Where one turn sends some rows of the set: a few examples, then the rows asked
Q110: [  5  -4   9   6  18  -8 -17   3 -16 -23 -14 -32   1  -6   2]
Q979: [  5 -12   5   7  24  -6 -17   6 -15 -18  -9 -32  -6  -3   8]
Q662: [ 13 -12 -15  16  -9   6  -6  18   7 -34   7  17 -10  12   9]
Q923: [ 10  -8  -9  13 -18   0  -2   8   5 -42   6  21  -3   9   4]
Q798: [-16  22  24   9 -13   2  27   6  -2   2 -18   1  21  -7 -12]
Q623: [-18  -6 -12 -10  -5   1   9  -6  -5  40  24   2  -6  10   4]
Q34: [  3  -2  12   3  12 -12 -14  -5 -16 -29 -13 -29   6  -8  -2]
Q409: [-10  12 -12  -3  -4   5  -3  13  -4  46   5 -12   2   5  -8]
Q270: [-12  21  19  15  -4   9  21  23   0  13 -22  -6  14  -6 -10]
Q161: [  0 -24   6   2  22 -10  -9  -8 -15 -23   4 -22 -11   0  16]
Q636: [  3  -2   3 -21 -40   5  -6   0  24  11  -1  22   0   9  -7]
Q613: [ -2 -15  13  -2  12 -16  -5 -19 -18 -34  -1 -19   1  -5   6]
Q872: [  8  -9   8 -18   9  -8  17 -38 -24 -14  -5   0   8   0   0]
Q501: [-18 -15  11  10   9  11  32  13   1  20   9   8 -13   7  17]
Q482: [ 21  -2  -4  -1  29  10  -3   5 -19  13 -21 -23  -3   2   1]
Q739: [ 17  -2 -13  20 -12   7 -10  25   7 -33  -4  10  -4   9   2]
Q423: [ 15   2 -11  19 -16   4 -10  21   7 -37  -6  11   1   6  -2]
Q442: [ 12 -24  -4 -10  29   5  12 -17 -21   6   3  -5 -13   9  15]
Q505: [-13   0 -14  -5  -2   6   2   7  -4  46  16  -6  -5   9   0]
Q809: [  3 -20   5   5  25  -6 -13   2 -14 -18  -1 -27 -11   0  13]
Q191: [  0  -6  14   0  10 -16  -9 -14 -17 -33  -9 -23   6  -8   1]
Q627: [ 16  -8 -15  19  -9   7  -8  24   8 -31   2  13  -9  11   6]
Q365: [ 20  10   1  -2  19   5  -3   0 -21   5 -29 -24   9  -3 -10]
Q109: [-11  23  -7  -4 -12   1  -2   8  -5  38  -2 -13  13   1 -17]
Q200: [ 11 -13 -12  14 -13   3  -3  11   6 -38   8  21  -8  12   8]
Q908: [-14  25  -3  -8 -20  -5   2  -5  -7  30  -2  -7  20  -2 -20]
Q624: [-22  -4  -7 -15 -13  -5  14 -19  -7  31  25   8   0   8   1]
Q952: [-22  11  25   3 -16  -3  35  -8  -3  -4  -6  12  17  -5  -6]
Q483: [ 17 -16  -7  -4  32   9   4  -2 -20  14  -7 -16 -12   7  12]
Q316: [ 12  -3  -9  14 -20  -1  -4   8   5 -44   1  19   2   7   0]
Q174: [  3 -10  -2 -20 -33   8  -6   4  25  17   4  23  -8  13   1]
Q75: [  6  -9  -3 -18 -31  12  -9  10  25  21   1  19  -9  13   0]
Q504: [-24  -3  22   1 -10  -1  40 -13  -2  -2   7  18   7   0   5]
Q586: [-22   7  -3 -16 -20  -8  14 -23  -8  24  19   7  11   4  -9]
Q175: [ 14   2  -8  16 -19   1  -7  15   6 -41  -4  15   3   6  -3]
Q223: [  2  -7   1 -22 -37   6  -5  -1  24  13   3  23  -4  11  -2]
Q27: [  7   4   1 -18 -37   8 -12  10  24  16  -9  16   1   8 -10]
Q172: [-23 -15  16   4  -1   5  39  -4  -1   8  12  17  -6   5  15]
Q138: [ -2 -22  10  -2  17 -14  -5 -16 -16 -29   4 -18  -6  -2  12]
Q373: [  7   1  -1 -16 -33  11 -12  14  25  20  -8  14  -3   9  -7]
Q954: [  5   2   3 -20 -40   5  -8   3  24  13  -6  20   2   8 -10]
Q588: [-10  10  12  19   6  15  20  31   2  23 -16  -8   1  -1   0]
Q11: [  8 -22   2 -16  18  -2  16 -33 -23  -4   4   1  -4   6  11]
Q354: [ 16  14   8  -7  10  -3   3 -15 -23  -6 -27 -17  18  -5 -15]
Q966: [-19  18  -1 -13 -24  -9   8 -18  -8  24   8   1  19   0 -17]
Q478: [ 11   6  10 -14   6  -8  11 -31 -25 -14 -18  -7  18  -4 -11]
Q621: [  7  -4  -3 -16 -31  11 -11  14  25  22  -4  16  -7  11  -3]
Q315: [-13  -5  10  16  11  16  24  27   2  26  -3  -2 -10   5  11]

Q505 turns into Q623
Q504 turns into Q952
Now these:
Q200 turns into Q923
Q223 turns into Q636
Q613 turns into Q191
Q478 turns into Q354

